First come named moves, each a turn or a mirror, each shown by rows before and after it. For each pair of rows after them, which moves, in which order, take the first row to the second? The first pair is done for you.
Bas:
[13 10 -1 -1 11 -5 10  5  1 17] |-> [ 9 -2  2  1 21 -6 15  0 -2  0]
[ 14 -12   2  19  13   9   1  -1 -15   9] |-> [ 15  -3   0  16   4  10  -3   4 -14  20]
[-10  -5 -10  -1  -3  -1  -1   1   7 -18] |-> [ -7   5 -14  -3 -13   1  -6   8   9  -5]
[ -8   5  -4  -7  11  -3   5   1   4 -16] |-> [ -8  18  -6 -12  -1  -2   1   7  10   0]
vugen:
[-19   7   2  -9  -5 -20  -1  -5   6 -11] |-> [-13  10   4 -12  -6 -26   0  -3   8   1]
[  1   6   4 -10  16 -23  17   7  16  -2] |-> [ -2  -2 -16 -14   2 -15   1  13  24  -5]
[  4   2 -18 -19  -7  -5  -5  15  25  15] |-> [-22  -6  -6  -8   9  -1   0  -1   3 -33]
Kozak:
[  4  -2 -14   6   0  22 -12  10  -7   3] |-> [ -8  22  -4 -16  -3 -10   9   8  10   5]
[-18   2   4 -13  -3 -21  11  -6   9 -17] |-> [ -2 -21 -10  12   5  21  -9  -2 -12 -17]
[-11  -7  -4  -3  -8  -5  -4  -1   6 -15] |-> [ 2 -5 -9 -2  9 17  2  7  8 -7]
Mevo:
[-15   7  10  -7   0 -16  13  -5  -1  -7] |-> [ -9   3  14  -6   0 -25  12  -5  -2   0]
[ -6  12  15   7   3  -4   3  -1 -17  11] |-> [-10  17  15   3   1   1   4  -1 -16   3]
[  2 -13   4  11  -1  -3  -9  -4  -9   0] |-> [ -8  -5  -1   6  -2  11  -6  -3 -10 -12]
[ 12 -24  -4   1  12   9 -12  -3  -7 -14] |-> [  8 -19  -7  -1  13  14 -10  -4  -7 -16]
Labu:
[  8  -6  13  19   2   0  -8  -5 -18  15] |-> [ 11  -9   8  19   3   5 -10  -3 -15  16]
[ -7  -1  -1   5   4   6  -3   0  -4 -10] |-> [ -7   0   1   4   8   6   0  -3  -5 -11]
[ -2  -2   9  20  -3  21  -6  -5 -18  -1] |-> [ -2  -1   9  20  -2  22  -4  -4 -19  -2]
[ -2   6   6  10   0  17  -7   3 -14  11] |-> [ -2   7   8  11  -1  16  -8   5 -15  13]
Now pairs of rows:
(2 to 3 moves a pair)
[ 0 10 12  7 21 -6 -2 -5 -3 10] |-> [-15   2  -5   5  11  -5 -14  -5   4 -18]
vugen, Kozak, vugen
[ 7  8 19  9 13 -1 12  1 -7 14] |-> [14 -7  9 16 10 15 -3  5 -8 12]
Kozak, Kozak, Labu
[ -8  12  14  -5  -1  -8  11  -4   1 -10] |-> [ 12  -7  -8   4 -11   6 -12   9   5   6]
Mevo, vugen, Kozak
[-23  22   2 -10 -23 -10 -14   5  -5 -10] |-> [ -3  28  21 -12  -5 -22   3   3  -2  12]
Bas, vugen
[  1  -3   6  10  -6   4 -10  -2 -13  -5] |-> [  0   9  11  -1 -12 -10  -3   0  -2   5]
Kozak, Kozak, vugen
[  6  25  21 -12  -8 -18  25 -20 -25  34] |-> [-25  -6 -20  -7   1  30   9 -20 -23 -39]
vugen, Kozak, vugen
[  6  -5 -10 -11   8  -9   5   2  20  -5] |-> [  1 -18  -6   4   1 -12 -10  -6   0 -13]
vugen, vugen, Kozak
[ -3   2  -4   2   8  14  22  -6   1 -22] |-> [-15  19  -7   0 -21   6   9  -2  -1 -13]
Kozak, Bas, vugen
[ 0 21 -2 -8 -5 -3 -3  5 12 19] |-> [ -3  15  -6 -13  11   5   8   3  18  -2]
Bas, vugen, Mevo
[-12  23   6  -7  -7   5  20   3   2  -2] |-> [-15  -1   3  11  -6  11   1  -6 -14 -23]
Bas, Kozak
[  0 -19  -5   6 -17  -6 -13  -1  -4   9] |-> [ -7  -2  -7 -16   4   3  17   0  14  -7]
Kozak, vugen, Kozak
[  3  16   6   7  -3   9   7  -1 -25   5] |-> [-11   8  -4   5 -15   7  -4  -3 -20 -15]
Kozak, vugen, vugen
[ -1   3 -24  -5  -3  22   1  15  10   1] |-> [-22  23   0 -10  -9  -9  12   3   5  -7]
Kozak, vugen, Bas
[ 4 16  6 -7 -7  6  1  8 -1 21] |-> [ -6  13   8  -8 -15  -7  -3   5  -2  15]
Kozak, Kozak, Kozak
[  4   9 -19  -6 -10   4 -12  15  19   6] |-> [16 -2 -3  2 25  5  8  4 18  1]
Bas, vugen, Labu
[ -7  11   7  -7  -3 -14   4  -1   3  -3] |-> [ -8  -3   2   6  -8  -7 -11  -4  -7  -9]
Kozak, Kozak, Kozak
[ -2 -23   4  11   2  -2  -4  -6 -26 -17] |-> [ -1   9   0  -3 -29 -11  -6  11 -12  17]
Bas, Kozak, Kozak
[  2 -18  -4   5  14  -4  -3   1   1 -16] |-> [  9   1   5   3  -6 -18  -6   7   3  17]
vugen, Kozak, Bas
[ 6 -6 -9  9 -1 25 -8  4 -5  4] |-> [  7  12  -5 -11   6  17  11   7   8  12]
Kozak, Kozak, Kozak
[  8 -13  -2   8   6  18  -6   3   0  14] |-> [ -2 -14 -14  -2   1  16  -7   6  11  -1]
Kozak, vugen, Kozak
[  1 -16  -3  -6   9  11   6 -11   6 -18] |-> [-16   5   8  -5 -13  -2   4 -17  -8 -14]
Bas, Kozak, vugen
[  1 -10  11  13 -18  -8  -2 -17 -14   3] |-> [ 11 -11   5  17  -6  15   2 -11 -15  11]
Kozak, Kozak, Kozak
[-12 -13  14  10  -6 -24 -10 -20 -14 -14] |-> [ 22 -19  10  21  10   0  -8 -10 -17  17]
vugen, Kozak, Bas
[-3 14 12  1  0  2 11 -5 -8  3] |-> [ -7  -2  -2   7 -13   6 -10  -2  -8  -3]
Kozak, vugen, vugen
[-16  27  -7 -19  -7  17   8  10   4  -8] |-> [-14  14  12  11  -8  13  -8  -5 -31  -5]
Kozak, vugen, Kozak
